In the data rows, the value 128 means zero.
Here are some points, one per row:
[132 142 166 148  57 136 122 110  96 106 111 159 141  81 172  82  83 129 131  95  81 106 103 152  85 104  72 102  61  95 136 168]
[160 164 163 116  99 150  88 149 125 171 118 139 159 136  79 130 161 137 140 139 148 160 128 144 113  75  53  67 126 142 173 181]
[124  93 109 133  78 117 170 142 104 147  89 113 114 159 169 143 132 139 106 123 113  80 104 120 114 136 161  89 158 134 173 171]
[156 124  91  98  80 118 174 137 142 119 107 100 145 101 121 129 186 184  91 100 130  72  82  73 104 135 133 172 130 145 122 155]
[141 155 153 150 135 105 119 162 106 121 101 150  79 120 107 148 154  98  75  81  67  85  69 129 114 120 182 160 126 116 207 114]
[124  80 166 120 184 164 186 121 175 156 117 117 115 164 163 188 149 164 116 108  93 117  75  99 139 129 125 137 176 117 143 118]
[ 97 100 144 149  98  87 164  81 133 135 140 142 214 164 131 139 202 114 169 139 100 113 108  92 161 165 169 139 160 117 123 103]
[130 157 106  94 102 109  80  76 131 103 130 183 165 180 118 102 112 121 135 204 166 103 136 136 115 125  79 110  86 121 141 173]
[125 114 151 122 146 164 163 110 166 136 121  64 104 164  87 112 120 164 138 102 149  89  67 123  75 109 128 138 122 136 154 116]
[ 78 105 103  78 129 158 126 118 198 173 135 161 179 109 136  69  97  97 100 110 111 159 194 130  94 136 180 146 159 101  89  95]
[133 135 188  99 138 168 109 142 117 118 118 113 100 129 101 113 134 136 125 109 127 117 143  99 116 120 157 113 142  87 102 133]
[159 104  97 163 159 121  91 142 100  73 130 113 167 147 125 109 160 140  99 100  91 102 113 155 144 101 118 127 144 110  61 148]
[118 148 109 101 115 147 161 217 182 121 153 117 149 101  88 106  90 117  99 140  70 172 155 170 125 179 194  58  71 103 109  46]
[106 113  96 136  96  88 160 127 120 143 140  82  91  93  78  66 131 168 171 118 131 149 182 123 168 112 121 135 122 114 115 119]
[114  83  86  52 128 105 132 179 130 178 152 181 114 113  90  65  79  42 139 123 127 188 144 158 165 220 152 170 110 118 106 106]
[153 125 121 120 160 158 182 135  94  83  94  82 139 128 181 126 143 123  97 157 203 136  93 126 103 145 127 125 104  89 138 115]
[126 172 152 154 120 158 134 148 106 130  99 172 156 182 109 168  97 133 113 124 143 120  40  89 128 141 171 128 168 139 118 163]
[115 149 149 162 133 169 124 123 121  65  98  55  90  96 117  95 157 140 117 138 114 143  88 126  82 157 135 189 180 165 117 167]
[ 67  85  85  89 111 158  91 126 100 119 140 102 190 119 126 152 156 107 148  99 174 112 119 156 121 131 160 125 145 231 163  95]
[ 78 123 129 123 162 200 190 143 167 129 123 162 149 107  63  48 101  59  85 131 129 126 180 118 171 107  89 131  87  64 150 107]
[ 84 150 169 108 165 101 131 119 136 172 151 123 153 104 123 170 154 186 177 136 122 117 126 135 129  98 138 173 114 132 130  99]
[121 130 147 207 113 164  86 129  98 120 118  81 100 124 132  71  98 120  96 140 103 127 124 110 105 147 189 175 140 147 110 137]
[193 135 150 145  68  64  72  93 146 173 149 163 170 139 108 129 115 145 179 193 210 203 159 119  99  54  68 100 126 104 160 178]
[201 163  95 142 130 131 124 119 128 159 121 154 111 161 138  99 168 167 112  62 131 113 154 192 214 146 194 151  92 139 148 135]
[183 148 184 137 159 118 118 135 126 165 169 189 167 151 130 117 112 137 103 106 119 153 102 131  96  68  63 122 119 156 153 132]
[149 121 107 153 152 158 136 133 139  90 126 164 131  90 159 156 146 186 145 121 157 122 130  87 106 127 148 162 222 189 176 116]
[102  94  95 128 157 186 167 144 131 219 163 147 149  92  64  78  65 130  73 130 145 121 112 212 174 144 112 108 125 130 121  66]
[123 131 107 101  78  96 119  91  67 107 151 124 196 200 139 156 132 133 131 124 138 161 163  76 133 104 113 142 116 124 150 124]
[142  85 105  87  79 128 168 128 118 128 130 154 100 110 106 131 103 105 146  96 121  77 108  89 140  73 138 126 113 133 110 182]
[170 199 196 123 134 142 105  67 152 153 152 182 146 109 166 119 153 145 124 131 149 106 100 117 107 125  66 103 119 122 126 153]
[116  58 101 136 140 131  96  93 108 113 141 159 155 161 124  96  81 132  90 108 145 130 119 126 117 114 146  59 128 107  48  92]
[ 93  93  27 152 124 141 156 174 159 144  78 121 142 107 134 141 136 133 120 118 139 150 133 142 150 109  94  91 141 159  87 121]
[159 159 130 125 164  96 173 156 131 123 126 136 180 142 122 135  79  86  60 125 110 135 143 165 104  93 103 146 143 166 165 217]
[104 123 155 148 150 140 126 120 115 149 155  80 103 140 174 117 199 115  98 104  81 116  93  86 107 115 108 132 126  99 130  98]
[121 160 118 110 113 121 100 171 148 148 131 131 121 134 178 145 126  77  77  89 179 160 132 118 152 143 136 164 151 132 137 115]
[102 133  96 161 158 162 129 153 143  90 154 135 132 145 118 170 169 157 149 167 115 153  83 147 132 108 128 181 131 116 128 141]
[161 156 164 137 167 161 163 129 152 117  92 120  92 130 146 129 195 179 148 117 148 179 146 151 107 136 151  93 141 181 110  98]
[ 95 161 168 150 118 113 156 119  82  76 120 116 127 150 148 167 126 165 106  63  95 101 163 145 162 144 160 140 103 145 133 163]
[107 121  80  84  85 155 136 117 129 119 155 133  99 160 172 100  84 141 124 152 178 137 138 135 162 149 163 112 121 113  80  69]
[ 95  98 112 112 180 155 137 146  83  90  92 103  82 158 196 162 162 142 142 178 130 135 148 181 168 119 140 162 170 154 146 119]
[148 141 111 152 168 140  59  84 117 143  91 171 145 123 143 187 128 142 141  74 102 123 127 132 163 168 123 143 131 108  80  94]
[125 135 105 115 114 174  87  86 123 145  89 166 139 163 129 119 117 116 159 147 123 194 186 131  91  72 101 105 100 159 196 169]
[110 140 129 133 147 122 130  80 109 102 123  96 113 136 105 138 106  96 136  67  96 120  97  72 118 133 152 192 121 169 109  99]
[204 175 119 140 161  77  69 156 132 151 189 139 134 127 133 106  99 126 115 128 106 131 130  57 136 100 125  79 133 140 174 123]
[146 115  85 122 122 148 133 145 124 133 124 111 136 129 142 164 127  72 156  68  52  72  96  69  53 146  74 109 125 129 121 157]
[ 98 105 147 134 165 107 133  87 109 127 129 129 121 167  81 107 111 134  80 153 124  91 133 124 106 122 124 148 119 120 142  86]
[ 95 199  89 132 143 133 127 165 187 139 114 105 132 134 168 127  98 123 170 131 134 114  95  77 121  61 143 142 112 108  90 107]
[161 127 133 151 174 162 137 138 101 159  85  72 159 132 137 143 133 117 163 141  98  79 146 117 139 173 154 152 157 124 132 165]
[ 94 125 132 117 153 116  97 118 111  55  65  84  89 138 112 158 120 175 109 134  94 144  73 141 163 140  99 116 118 110 112 122]
[116  91 139 154  97  88 103 169 114 114  94 158  93 143 154 141 165 160 138 149 162 105 130  86 116 100 118 161 152 111  94 129]
[111  88  88 115 157 117 125 113 175 103 159 172 118  75 184 186 158 151 135 144 111  94 118 112  91 132 145 157 124 139 164 158]
[ 96 149 133 166  95 116 145 148 141 201 152 127  88 165 126 194 133 103 109  85 116 131 178 186 144 141 117 148 137  84  71 105]
[163 146 168 118 142 142 153  76 116 115  94  98 122  69  94 135 154 132 198 190 108 104 132 122 135 184 165 128 157 141 117 160]
[ 84 106 139 154 179 168 129 110  64  84 165 185 122 147  89 112 106 152 159 133 126 144 108  67 131 146 111 132 154 163 104  97]
[112 139 174 159 141  99 106  74 112 113  72 119 139 108 153 147 122 118 114 125 122 120 143 113 184 189 146 110 115 132 102 146]
[118 104 128 107 109 114 159 132 110 157 119 129 119 159 153 124 118 165 155 136  89  71 107  81  69  98 102  85 142 141 133 130]
[ 96  98 152 114  93 107 168 186 153 176 104 124 106  58  89  91  78 100 115 113 185 161 127 150 172 128 112 161 139 138  85  70]
[115 155 140 134 127 123  94 103 100 119  83 105 122 139 153 118 128 151 183 136 129  75 117 188 118 132 155 188  84 143 112  97]
[111 153 132  98 111 158  88 101 125 116 122  95  78  69 141 155 162 184 150 101  91  80  79  87 169 129 121 120 138 103 142 152]
[168 147 200 173 107 118 152 140 114 115 159 127 136 145 166 158 142  93 157 160 175 140 148 115  99 143 107  96  79 135 109 141]
[207 190 115  91  67  58  78 100  94 102 143 141  81  84 105 140  92 108  99 153 143 146 209 137  96 113  70  97 151 205 192 181]
[164 134 156 103  74 103  97 117 163 123 188 167 196 154 164 158 202 121 134 135 135 133 118 182 139 118 158 127 112 169 147 190]
[ 93  91 132  94 121 125 138 197 182 125 209 159 120  90 121 102  81  80 152 122  92  91 156 162 133 116 146 106 168  82  89  89]
[135 127 167 199 186 142 127 131 118  97  61 159 143  83 113 157 127 115 142 155 148  99 147 103  89 124 162 134 136  96 154  97]
[153  87  91 150 134 153 193 164 164 178 189 136 107 115  84 126 108 139 135 151 101 172 162 152 205 178 140 115 108 162 134 134]
[124 104 148  94 169  70 173 107 136  54 137 117 128 142 193 146  95 144 142  82 130 164 115 128 124 112 134 121 124 144 132 120]
[158 123 116  81 138 148 162 178 122 139  94 122 128 159 155 187 144 180 172 199 132 130  91 102  80 144 151 160  60 106  92  99]
[135 165 153 134 131 156 121 186 144 116 138 134 150 180 188 104 163 131 145 144 119 100 147 121 145 130 105 153 187 148 192 124]
[107 126  92  86 111  79  61  95  72  96 108 132 101 120  98 123 195 149 106 152 116  76  85 139 141 167 135 135 161 109 107  87]
[110 104 107 108 152  86  98 167  97 132 137 124 151 156 154 133 162 186 199 105 143 129 143 132 125 205  96 106 126  81 149 150]
[162 185 126 151 147  88 130 118  65  99 159 114 137  68  91 122 121 145 165 141 187 173 114 156 114  86 110  88  86  50 139 155]
[ 86  53 117 129 131 119 139 183 209 172 175 114  85  58  52  70 101  69 100 132 172 150 149 175 193 158 131 138  84  87 115 141]
[ 95 148 110 185 118 159 174 175 208 148 170 163 135 115 119  84  35 144 139 141 158 173 137 166 179 207 161 174 123 127 127 146]
[217 194 162 119 130 104 107 113 171 175 208 145 126 145 115 104 104  99 104 148 161 120 139 123 109  89  96  60  88 137 116 197]
[170 134 109 127 108  75 114  97  75 142 159 127  85 119  86  92 127 119 168 191 173 128 128 132  77  64 163 129 150 159 168 150]
[106  97 112  66 107 142 121 142 168 150 144 126 142 125 103 104  96  49  73 126 152 138 168 185 167 149 159 174 135  80 100 112]
[114 160  92 149 122 108 138 113 118 123 137 144 136 121 134 143 131 105 129 155  83 109 106 138 140 123  83  99 124 137 108  96]
[138 110 163 140  97 117 110  64 114 141 145  97 140 119 140 177 101 142  96 151  78 130 113 162 137 142 142 161 161 127 167 116]
[173 149 122  66  53  46  62  50 115 122 140 117 168 157 138 102  85 113 114 121 152 185 130 113 136 110 102  92 147 103 193 170]
[158 125 145 124 155 146  92 122 141  72  39  86  98  95 109 146  99  84 176 106 144 121 134 113 161  82 148  72 120 129 173 114]
[166 136 115  91 106 135 144 132 173 114  62  56  99 136  96 147 146 131 120 132 115 158 175 135 134 145 100 141 173 119  93 100]
[136 160 125 130 100  50  67 114 134 161 123 124 115 110 101  64 118 103 131 144 145 185  98  93  72 115  69 112 100 196 134 161]
[119 154 129 163 164 138 130 137 147  74 113  97 117 168 115 173 186 126 112 152 107  49 139 106 125 126 137 109  79 149 104 133]
[ 33 106 109 120  94 171 124 121 111 151 117 121 108 109 127 205 178 173 100 142 121 163 144 104 100  92 132  92  73 100 118 101]
[112  44 108 138 135  90 125 119 178 129 137 156 105 121 131  95 147 117  95 106 136 116 175 158 100 143 108  94  96 118 112  63]
[124  84 162 143 122 146 113 119 111 109 137 158  87 141 145 129  90 140 134 146 108 203 157 150 141 150 124 157 166 110 126 158]
[161  95 124 191 145 174 181 122  71  95 114  79 127 115 194 148 169  77 149 107 106 139 101 124 143 109 100 136 124 117 100  80]
[ 82 151 141 149 181 164 190 146 122 176 157 116 122 133 100  95 111  76  98 106 183 145 215 163 136 164 143 107 146 126  99 147]
Along one direction, these points spread out more than along any other. How many in every 100 of the points above lie lower along it than each point below? Round to a whole number. More than half of the points above lie lower than the first one.
[148 141 111 152 168 140  59  84 117 143  91 171 145 123 143 187 128 142 141  74 102 123 127 132 163 168 123 143 131 108  80  94] 38
[156 124  91  98  80 118 174 137 142 119 107 100 145 101 121 129 186 184  91 100 130  72  82  73 104 135 133 172 130 145 122 155] 84
[132 142 166 148  57 136 122 110  96 106 111 159 141  81 172  82  83 129 131  95  81 106 103 152  85 104  72 102  61  95 136 168] 77
[160 164 163 116  99 150  88 149 125 171 118 139 159 136  79 130 161 137 140 139 148 160 128 144 113  75  53  67 126 142 173 181] 91
[124  84 162 143 122 146 113 119 111 109 137 158  87 141 145 129  90 140 134 146 108 203 157 150 141 150 124 157 166 110 126 158] 23
[111 153 132  98 111 158  88 101 125 116 122  95  78  69 141 155 162 184 150 101  91  80  79  87 169 129 121 120 138 103 142 152] 94
[107 121  80  84  85 155 136 117 129 119 155 133  99 160 172 100  84 141 124 152 178 137 138 135 162 149 163 112 121 113  80  69] 15
[ 84 106 139 154 179 168 129 110  64  84 165 185 122 147  89 112 106 152 159 133 126 144 108  67 131 146 111 132 154 163 104  97] 33
[183 148 184 137 159 118 118 135 126 165 169 189 167 151 130 117 112 137 103 106 119 153 102 131  96  68  63 122 119 156 153 132] 81
[164 134 156 103  74 103  97 117 163 123 188 167 196 154 164 158 202 121 134 135 135 133 118 182 139 118 158 127 112 169 147 190] 88
[ 97 100 144 149  98  87 164  81 133 135 140 142 214 164 131 139 202 114 169 139 100 113 108  92 161 165 169 139 160 117 123 103] 40
[162 185 126 151 147  88 130 118  65  99 159 114 137  68  91 122 121 145 165 141 187 173 114 156 114  86 110  88  86  50 139 155] 65
[102 133  96 161 158 162 129 153 143  90 154 135 132 145 118 170 169 157 149 167 115 153  83 147 132 108 128 181 131 116 128 141] 39
[125 114 151 122 146 164 163 110 166 136 121  64 104 164  87 112 120 164 138 102 149  89  67 123  75 109 128 138 122 136 154 116] 44
